Each path below is one point turned by a fixed rotation once a step. After each direction that follows a path, write how fast that rotation turns it, in degrees per step (0 if it stays still).
Each turn is a multiple of 5 degrees from 10 to 175, or 0.
Each row of a path follows its step; steps can be skipped.
Rotation 1:
step 0: [  1  24 -32   4  20 -30  -8  27 -20  24  12 -57  12 -21 -18  17 -12   1
  12 -18   1   0  -9   9   3  -8  -3   0 -24  19  30  -1   5  17 -17  26
  28   1  -2 -12  -1 -12   6  19 -14 -27 -52   3 -20  31  40  -8 -26  -2
  58  -7   6  40   0  -8 -16 -44]
step 1: [ 22  16   9 -43   9  -5 -25 -10   1  -5 -13   0  21  12  16 -33  31 -17
   9  13   4   8 -42 -45 -46 -20  -5  24  18   0   4 -16  20  18  15   6
  23  13  12 -30   5   3  -9 -34  35  -7   5  18 -17 -14   5 -20 -20 -11
  16 -30 -26  39 -35 -46 -29  -9]
step 3: [ -8 -11  37   7  13  -3  16   1  15 -28 -20  15   4  20   9  18 -38  14
  13 -24 -24 -24  -4  -9  -1  -7 -14  10  -8  22   3  25  23  -4 -10   9
  12  12  37  27   4  28   2 -32  31 -14 -60 -16  -5  -6  56 -11 -17  44
  50  30  -4  19 -17  -1 -25  -4]
step 6: [-24  -1   9  -5  27  12 -20  -2  -3  34   7  12  22  -1  26  -1 -21  21
  37  16   7  11 -25 -14 -15  -4  20  34 -12  15 -18 -54  50  -2  24  34
  17   3   1 -10  -4 -20   5   4  38   1 -19  20 -13  -9  19  -5 -38  20
  12  25 -45 -28 -32  -4 -31 -26]
step 8: [ 12   6  32 -48  29 -28 -24  13   6  20 -29   3  -4  19  30 -11  15 -13
   5  36  -8 -12 -22 -17 -40 -13 -14  17 -31   5  19  30  -8  -8  -4 -16
  -3 -13  10  16  11  -3  17 -29  21  -2 -33   6 -25  35  28  37 -16  -8
  58  -4  -5  42  14  -3 -18  -9]
step 10: [-12 -12  30 -45  -3 -23  -3 -22 -17   5  19  -5   8  -4   7  26 -42  -1
   8  12  -1 -17 -34  11  14 -15  -2  28  21   6   6 -13  46 -10  -2  18
  -1  24   2 -29  -9  -4   7  31   1 -18 -49  24  -8 -18  37 -26   9  38
  32  34   4   1 -21 -49 -20   5]
step 11: [ 11  32  -9  -4  -9  -1 -13   2 -18  14  -7 -10  -5  18  19 -31  31 -37
  40 -22 -31  14 -21 -23  13  -9  30 -19 -23  30  -1 -16  15  -7  15  20
  46  31  25  13 -10  24  -5  10   3 -20 -20  10  -4   1  45   4 -53   6
  35   5 -24  -9   4  23 -32 -17]
step 12: [ 23   6   0   2  28 -14 -28  37   5   8 -16   9  -2   2  -6 -23  -2  24
 -27  17  -2   6 -12 -33  -4 -40  25  38   3  -7  20  23  13  23 -43  14
  -5 -35  23  -6 -14  24  20  15  31 -13 -37  33 -25  -7   2  15 -14 -36
  25   1  -7  43 -22 -16  -2 -41]
Directions:
[ -3   8  -1  -1   3  -3  -2  -1   2  -1  -6   0  -2  10   0  -3   6  -9
   4   2  -6  -6   5   4  -9   0   2   8  -5   6  -1  -8  -1   2  -2  -3
   2   2  -8  11  -2   1   3  -3  -9  -3  -4   3 -11  -8   7  12   0  -1
  -5   5   8  -8   5   7  15  -7]  120
[  4   9  -6   3  -3  -1  -1  -5 -12   3  -6  -9  -8   2   2  10  -3  -3
   6  -6   1   4  -4  -7  -3  -1   7  -4   6  -1   2   0  19   7  -1  -9
   0  -3  -1   2  -9  -2   3  -2   5   3   3   6  -3   0  -5   0   7  -2
  -5  -6   4  -7  -5   2 -10  -8]  70
[ -3  -1  -5  -1   0   0  -5   0 -13   2  -6   5  -8  -2   2   4   9   0
   1  -5  -6  12   8  -2   6   0   1   3   6   8  12   6  -5  -1   8  -1
  -1   2   0   3  13   6 -11   0  -1  -2 -12  -1   0   6  -2   7   0  -4
   6  -6   2   9  -2   4   5  -6]  95
[  2   9  -2   3  -7  -1   1   7  10   5   4   1  -5   7  -3  12  -6  -1
   1  11   6  -2   0 -14  -3   5   5  11   4  -1   0   1  -7   5   6   2
   2  12  -5  -1   6  -2 -11   0   5   4  -1   7   9  -1  -1  -1   8  -1
  -1   9  -4  -2   5  -3   1   0]  95
[ -9  -3   5  -2   0  -4  -2  -9   5   6   2  -9   0   8   8   8  -8   1
  10  -6  -3  -5  -6   4 -11   5  -1  -6  -6   2  -3  12  -7   3   1  -8
   7   0  -3  -5   2   2  -1   6   1  -5  -6  -4   3  13  -2   0 -10  -1
  -7   5   5   6  -2   1   0   0]  140
[  1   6   6  -4  -4   7  -1   6  -3  -1  -8  11  10  -4  -3   5   0  -4
   0   4   5   4  -2 -11  -2  -3  -2   2  -6   1   7  -4   4  -4  -3  -9
  -2  -8  -3 -13 -10   1  -5   6   1   0   0  -8   0   6   2   2   1   3
 -10   3  -3   6  -8   9  12   4]  100
[  0 -10   5  -6  -1   0 -10  -3   8   9   0   6  -1  -1   4  -2  -7   3
  -7   8   3   2  -3  13  -5  -8   9   3   2  -5  10  -3   9   1   1  -3
  -8  -7  -5 -10   9   4   2   1   3   3  -3   3  -6   1  -2  10   7   0
   1   7   2  -1   7  -2  -6  -7]  170
[ -2   1 -10   4   9   6   4   3 -10   4  14  -1  -5  -4  -4  -2  -4  -3
  -8  -3  -1  -2  -4  -1   4 -12  -5   8   0  -6  -2   6  -6  -2  -6 -11
   2  -3   2   0   2   3   7  10  -1  -6  -2   4   6   0   6   2   9  -4
  -7   6   8  -1  -3 -10   6  -5]  145
Rotation 2:
step 1: [-13 -28  21  32  16 -24  -3 -22 -35 -22  10   4  -8  -7 -26  26 -37  -1
 -43  -5   9 -24  13  -8 -47   4 -10  10 -17  -1 -33  30  -5 -29  19 -31
  39  -6  25 -11  -4  16  25  32  13 -17  22 -16  14  20   6  -7   0   5
 -27  11  31  19  14  -7  26   4]
step 2: [  3 -32   8  -1  -9 -29 -13 -13   8  -9  -6 -14 -10  -3 -10 -11 -48 -14
 -39  21   1  29   4 -16 -15 -30   9  12   5 -30 -23  11   3 -18 -14 -11
  21  -8  54   7   5  10  26 -38   8 -24  39  26 -13  19 -10 -20   1 -23
 -13 -18  19 -15  -4 -39 -37  -4]
step 3: [  0  -5   2 -16   1 -27 -17 -11  16 -31   4  38 -12 -38 -15   1 -16 -12
 -46  22 -27   6  -7   0 -16  22  13  11   3 -40 -14   1  -9  -1  -6 -48
  18 -18  30 -19  -1 -30  20   4 -14  26  51  15  26 -33  -7  25 -39   1
  18 -15  -1   7   4   9 -17  -6]
step 5: [ 19  -8  -2 -14  14   7 -23 -19 -15   7   9  22   8   0  -7 -18 -38   0
  -5  10   5  -2  27  17   4  27 -16  10  -6 -26 -39  -2  -2 -29  26 -23
  54  12 -12   1 -11 -10  26 -11  25 -14  38 -41  35  27  28 -44 -21 -10
   1  -9  14   2  35 -13 -23   3]
step 8: [  8 -21  13   8 -13 -15 -27 -18 -15 -19  -2  10  -6  14 -10 -11 -49   5
 -40   3  18  43 -16  17 -25 -26  23   1  -1 -39  -3  16  15 -21   1 -27
  36   5  36   5   3  -5  11   3  -7 -43  -1   4   7   8 -12  -4 -25  -2
  12 -18  64  -3 -21 -24  -6 -15]
step 10: [ 18   6  26   5 -10   1 -13  10  -3  -6   8  20 -13 -42 -22  28 -32  -5
  -4 -38 -28  -9  18  32 -32   5 -23   6 -18  -6 -31 -16 -18 -10   5 -36
  29  -7  37  -3  12 -18 -15 -28  10  -8  49 -10  11  11 -25  36  12 -25
  16  -8  11  17  -3 -15 -37 -19]
step 11: [ -5 -12   9 -10  20  -5 -23  -4  -3   5  16   3   6 -25 -13  19 -59   2
 -28   2   0 -21   2   5   9  -5 -20  14 -11 -33 -13  27  -2 -48   8 -52
  55 -29 -10  -8  26  -8  12  -4  -3 -11  29 -33  18  33  27 -18 -19   0
 -32   0  -4   8  16   6   5   7]
step 13: [ 12  -4  -9 -10 -43 -47 -15  -6  12 -29  23  18 -11  -7  -5  20  -2   8
  -1  26  -7  -2  -8 -20  -9  17   8  15  -1 -19 -55   3 -10   5 -26 -47
   9  -6  15 -13 -34 -18  50 -18  -6 -15  53   3  15 -13 -20  -5 -33 -13
 -20  10  21  -2   3 -24  -9   2]
Directions:
[  2   6  -1   2  -3  -2   1   0   8   7  -6   0 -15  -4  -1   4   1   7
 -11   2   0  -1   5  -1  -2   0 -14 -11   0   7  -8   4   5  -6   2   1
   5   7  -9  -4   4  -3   3  -2   8  -8  -1  -3  -1   1   7  -6   7  -4
  -4   6  -7  -4  -6   5   9  -4]  65
[  4  -1  11   4  -7  -6   9  -1  -8   1   4  -8   5   7   5  -4   6  -2
  -5  -2   2   1  -5  -9  -1  -5   5   7   7  -1   3   7  -4   8  -4  -3
   3   3  -3 -11  -8   1  11  10   7  -6  -2  -2   5   4  -7  -2   3 -10
  -7   2  -5   0  -3   1   1  -9]  60
[  5  -2  -6   3   2   1  -3  -1  -1   0  -3  -3  -2   5   5   6  -6  -3
   5   2   0   0   8   9   1   2   6   0   3  -1  -4  -1   2  -2 -13  -5
  -7   6  -8  -3   0  -9  -3  14   7 -10   0   4  -8 -10  -7  -2 -14  -9
   4  -3   4  -4  -2  10   2   9]  80
Rotation 3:
step 0: [  0 -12  -2 -37   3   6 -48   8   9 -36   2  15 -17 -13  -8   2  -6   5
  -7 -11 -38 -24   9  21 -23 -28 -21 -11  28   6  -3  33   8 -18   7  14
   0  13 -46 -21   7  22  15 -32   6 -48  17  -8  -2  40   8  21  16  34
   9   3 -26  22  -7  20  30 -30]
step 3: [-17   8 -36 -24  -9   0  -5 -16  12 -32 -23  20 -33  21  27  13   4  15
   4 -22  24  10  26  41 -10 -36  46  22  32  -1   3   7  -4  44 -21  -4
  18 -17  23  11  14  24  24 -27   6 -16   2  -1  20 -13   2   3  -3  21
 -30  -2 -11  12 -15  28  57  14]
step 4: [-15  10   6  -3  12  -3 -15  20  28  -7  20  23 -16  31  38  24  -2  13
 -16 -44  -7   6  24  -2   9  22  15  25  35 -34  13  29 -23 -20 -27   5
  22 -32   8  -3  21  47  15  10  25   0 -15 -38 -20  30  -3 -36  36  25
   7   3  -2  -2  11   5  32 -19]
step 6: [-45  12  36  16 -17 -14 -13 -31  17 -19 -26  20 -18 -17  49  23   3   4
 -12  29 -14 -14   8  33   4  10  -6   2 -37 -11  -3  24 -13  11 -36  -6
   3  -6 -37   6 -10  32  10 -14  -8 -46 -16 -12 -20  -8  -4 -35  13  42
 -12  15 -12  24 -14  -5  -2 -20]
step 8: [  8   8   5 -25  -5   8  -9  26   2 -21 -35  10   7 -31  46  19 -30  -7
 -36 -18 -57 -19  14  12 -30 -13   7 -32  15 -29  19  11   1  -4 -10 -17
  25  28  -6  31  18  42 -13  10   7 -11 -28   3   0   8  18  -1   8   0
 -25  30  21  -6 -36 -25  15   2]
step 9: [-41 -10  -8 -23   7 -18 -37   6 -12 -26 -11  25 -14  13  12 -14 -15 -11
 -16 -27 -44 -16   1   1   1 -33 -12  -7  27  -8  -8  -4  35 -31 -21   9
  42  23 -19 -18 -22  20  10  -9  17 -32  -4  -8   7 -14  13  21 -48  29
   3  13  -9  39  -9  -3  41 -22]
step 12: [ 10  -5   2 -26 -10   8  -4 -23 -14   2 -43  13 -15  22  42   7 -12   1
  14  -1  14  -4   9   8  16  -7  47  21  12 -38  10  13 -24  31 -12   8
  37  -4  -2  11  22  26   2  -3  37 -21   1  16  11 -13  38   3  -7  22
 -18  51 -51   0   6  36  31 -10]
step 13: [-14  13  33  -8  -4  -3  -2  41 -18  18   5 -18 -24  35  32  23  -6  13
   6  -2 -22   3  24  -5   9   9  33  56  26 -22  14   4 -39 -12 -30 -21
  37  11  28 -20  -6  12 -12  14   9  -8 -29 -18 -22   3  15 -20   1  39
  -4  -5  -6  27  25 -15  25 -34]
Directions:
[  1  -2  -6   1   4   0  -2  -3   5  -5   8  -5  -7  -3  -2 -12  -4   7
   8  -1   0 -10  13   6   4  -2   8  -7   0 -14  -3   1   6   5  -6  -8
  -5   6   2   5   1  -6   6   0   1   7   0   5   5  -2   1  11  -5   0
   9   4  -7  -1   3   5  -6   1]  160
[ 12  -4  -9   0  -4   3  -4  -2  -6   6  -5   2  -3   6  -3  -6   7  -3
  -2  -3   3  -6   5  -7   3   9   3  14  10   6  -1   5   6   1   7  -2
  10   1   4   2   1   5   9 -10 -13   5   4  -1   5  -1   1  -1   1  -4
   2   8  -2   7   0   5   4  -3]  40
[-2 -1 -6 -1 -2  1  4  3  7  3  4  0 -4  9  5  3  1 -1 -7  1 -4  9 -5 -5
 11  7 10  5 -5 -5 -5  6  4 -8 -4  2 -3 -7 -8 -8  8  1 -2  9  5  1  8  1
  1 -7 -4  0 -5 -2 11  6  1  2 17 -4  2  2]  125
[ -6   4  -3   2  -1  10   1   3  -3   1  -5 -16   4  -7 -12 -11   3  -2
   0  -2  -5   3   0  -1   2   0  -1  -5   4  -9   3  -1   2   1  -1   6
   2  -2  14   2   4   3  -5   3  -7  -1  -2  -1  -5   2  -7  -4  11   5
   2  11   5  -5   6 -12   1   4]  120
[ -5   2   2   0  -2   4   4   0  -7 -12   1   2  11  -2   8   3   0  -2
  -4  10  12  -1  14   7  12   7   1  -5  -1   6   2   4   3   4   3   1
   0  -2  -1   2   1   1  -5  -6  -8  -1   8 -11   5  -5  -1   5  -3  -1
  -3  -4  -2 -11   5  -4   3  10]  85
Rotation 4:
step 0: [ -3  18 -30 -11  13 -18  33   6 -10 -12  -1  -6 -21 -30 -19  16 -27  15
  -6   8 -22 -15  25   5  46 -13   1   5  27  14 -21  12  14   3 -19  29
 -32  19 -29  -1  19  -7  18   8  32   8 -28 -17  16   8  -7 -10  25 -24
 -11  -1   4  -6 -17 -61  34   9]
step 3: [ -7 -20  11  -9   9  30  14 -39  -8  21  -9 -26  -9   8 -11  -8 -30  11
 -27 -21 -35  22   0   7  38 -31  22  15  13  -8 -33  18   9  11 -16   3
  28 -27 -19   8   9  19   4  18   9   1  -7 -29  18   3 -24   5  17  12
  -3  15  -6  -7 -11 -75   0  -7]
step 5: [ 27  -1   4 -39   9 -19   2 -13 -19  18  19   7   4 -20  17  14 -43  -3
  29 -33 -24  -7  42  -1  34 -32 -10  24  15  12   5   2 -24 -12 -23   5
 -32  -4 -24  -1   6  -7  12 -40   9   2 -14 -11  13  -2   3 -31  14  -5
   2 -19  25  29  -5 -52  14  -2]
step 7: [ 28   7 -22   4 -13  14   6   2  -8   5  -3 -26   8   3 -21 -19 -38  28
 -14  -3 -37  21  15 -19  29  -1  22   0  17  22  -2  -5   8  16 -41  13
 -16 -21  49 -20  27   2   1   7 -13  10 -19 -27  39  22 -10 -18  42 -30
 -16  -6  -5   3 -13 -26   2  21]
step 8: [ 29 -19   7  -5 -24   4  48  -5 -11   7  18  -9 -12 -14 -16  12 -41  23
 -22   9 -38   1  -7  -5  26 -54  13  11  32  -1   8  -9  14  10  -5 -13
  -7 -24 -10   8  -7  19  33   5 -25  13   6   5  12  28   4 -36  34  -1
  27   1  -9   1  -3 -49  15  -4]
step 11: [  4   6  26 -12  -3  15  19 -11 -31  31  -5 -12   3  12  -7   4 -24  20
 -13 -15  -2  11  24 -21  27 -43 -35  28 -16  29 -30   3  12   3 -34  39
  13  -6 -20  12  19 -20  16 -20 -44  12  -3 -29   8  37 -23 -16  20 -10
  12 -15   9  13  13 -29  10  20]
step 12: [  1 -17 -10 -15 -30  -7  15   6 -42  -8 -14   2  18 -18 -25 -19 -29  17
  18 -21  -9  16   0 -23  45 -20  -3  41  22  26 -10   7   2 -27 -25   5
  13  -8  31  14   3 -15   9  -4 -20  -1  -1 -22   8  -2   5 -37  51   2
 -14 -23  34 -16 -14 -23   9 -14]
step 13: [ 18   6  -4 -25 -32  14   7 -14 -21  -8 -15 -11  15 -12  -4  24 -44   4
  15 -13 -62  44   4   0  40  -8  34   9  15  -9  -2  -2  36  -2 -28 -23
   7   7 -17   1   3 -16  -4   2  -6   9  23 -10   8  -5   4  -9  24 -14
 -14  18   0  28 -17 -53   0 -11]
Directions:
[ -4   7 -10  10   0  -3   6  -1   0  -7  -4  -9  -5  -9  -2  -1   4  -9
   4  -9  -2   3   5  -5  -1  -3  14   1  -8   0 -11   9   4   0   3  -5
   7   2  -1  -1   1   1   7  -2   2   6  -5  -2   1 -11   0   8   4  -5
  -3   0  -1  -6  -9   2  -8  -2]  115
[  7   9  -4  -6   6  -4  -5  -4  -4  13  -4  -2   8  -1   1  -2   3  -3
  -1   0  11  -3  -7  -8   3  -4  -3   1  -7   4   1   2  -6   2  -1  -5
   4  -4   4 -19   4  -3   6   8   0   0   0 -10 -15   2  -3  -2  -2  -5
   1   0  -7   0   4   0  -3   6]  80
[ 13   9   3   3   0   0   7   3  -4  -1   7  -3  -4 -12   3   4  -6   4
  -4   9  -3   4   7  -7  -7   4   4  -5   9  15   2  -2  -8  -9   6  -1
  -1   0   1   0   3   6  -5  11   2   0  -5   6   0  -5  -1   5   1  -1
  -2  -1  -9   3  11   3   1  -2]  45
[  6   1  -3  -8   4  -8  -7   4  -8  -1   0   6   3  -9  11   0   3   5
  14   0 -14  -1   0   9   7   0   5   7  -4   1  11   3   0  -4  14  -2
   3  -2  -4   3 -10   1   0  -1  -5   3   3  -2  -4   2   8  -4   0  -5
   3   4   2  -4  -1   6  -4  -6]  95
[  5  -4   0  17  -1  -3   1   6  -1   2  -3 -11  10   0   2  -3   2  -2
   8  -5  -5  -4   8   1  -2  -4   7  -1  -1  -2   2 -17   1   5   5 -10
 -13  -3   5  -4   1  -2  -6   0  11   2  -2   1  -1  10  -1  -4  -8   3
   4  -3   4   1   2  -5  -1   3]  40
[  0   5 -16 -10  -4  -2   5   8   0  -7  -3   6   1 -11  -9   0   1   3
  -1   4   0   0   2   0  -3  13   4  -5   4  -9   5 -11   2   6  -5  -4
   1   8   5  -1   4  -5   4  -1  -1   4   5   1  -2   5   4  -2   9 -11
  -1   1   3   8   2  -6   0   8]  55
[ -1  -2  -1   1   7   3  12   2   3   5   1  -7  -2  -4   9   3   2   1
  -4   1  -5   3   3   4  -1  -9  -5   5   1 -10   0  -2   7   1  -6   3
  12   8  -2  -1  -3   5  -2   8 -10  11   1   1 -12  -2  -5   7 -11   1
   5   6  11   6   6  -3   6   0]  140
